In the data rows, 128 means zero.
Here are some points:
[141, 90, 146, 161, 144, 131, 115, 166]
[74, 156, 109, 107, 152, 113, 190, 144]
[178, 129, 227, 154, 104, 128, 29, 109]
[115, 118, 78, 95, 178, 137, 185, 110]
[166, 83, 131, 132, 88, 29, 110, 46]
[46, 29, 161, 90, 129, 201, 175, 106]
[140, 154, 195, 159, 100, 163, 71, 161]
[110, 149, 154, 170, 154, 119, 95, 147]
[104, 66, 152, 134, 71, 121, 125, 88]
[29, 46, 178, 144, 128, 173, 149, 141]
[146, 227, 66, 143, 140, 129, 138, 178]
[95, 121, 175, 152, 159, 161, 106, 185]
[116, 81, 118, 119, 115, 141, 152, 156]
[163, 168, 46, 83, 122, 83, 97, 83]
[138, 131, 115, 175, 81, 104, 119, 119]
[100, 74, 158, 166, 74, 110, 113, 95]
[132, 158, 116, 124, 137, 159, 161, 149]
[90, 122, 106, 158, 185, 112, 150, 132]
[83, 104, 100, 110, 182, 102, 173, 129]
Here are 16 more points, each followed by its number:
[131, 146, 83, 71, 107, 147, 134, 107] 0
[127, 170, 166, 163, 156, 144, 93, 210] 1
[135, 107, 141, 137, 158, 135, 121, 168] 2
[97, 127, 81, 86, 170, 138, 227, 112] 3
[86, 112, 98, 74, 118, 143, 195, 116] 4
[158, 132, 170, 109, 125, 227, 116, 135] 5
[55, 61, 127, 29, 86, 210, 178, 93] 6
[78, 113, 135, 97, 138, 154, 158, 125] 7
[173, 166, 29, 106, 227, 71, 210, 100] 8
[227, 185, 102, 112, 132, 118, 109, 78] 9
[154, 119, 112, 88, 110, 195, 98, 118] 10
[109, 128, 71, 210, 127, 74, 146, 102] 11
[66, 95, 156, 104, 97, 170, 201, 113] 12
[61, 124, 163, 149, 131, 146, 170, 150] 13
[128, 201, 90, 115, 124, 134, 122, 163] 14
[125, 195, 140, 173, 190, 127, 88, 227] 15
Which of these numbered points is nearest to each point below, looking only along the 3 directions in which the first points spread most? Its number follows each.
[118, 93, 210, 227, 78, 93, 46, 131] > 5
[134, 182, 88, 146, 175, 116, 131, 173] > 14
[168, 175, 113, 98, 149, 152, 90, 170] > 14
[150, 137, 168, 156, 150, 178, 74, 201] > 1
[210, 110, 121, 125, 95, 55, 66, 66] > 9
[195, 147, 132, 147, 102, 100, 55, 115] > 9
[159, 143, 61, 113, 195, 86, 159, 81] > 0
[124, 88, 128, 118, 141, 166, 182, 138] > 7
[129, 173, 93, 122, 201, 109, 154, 159] > 14
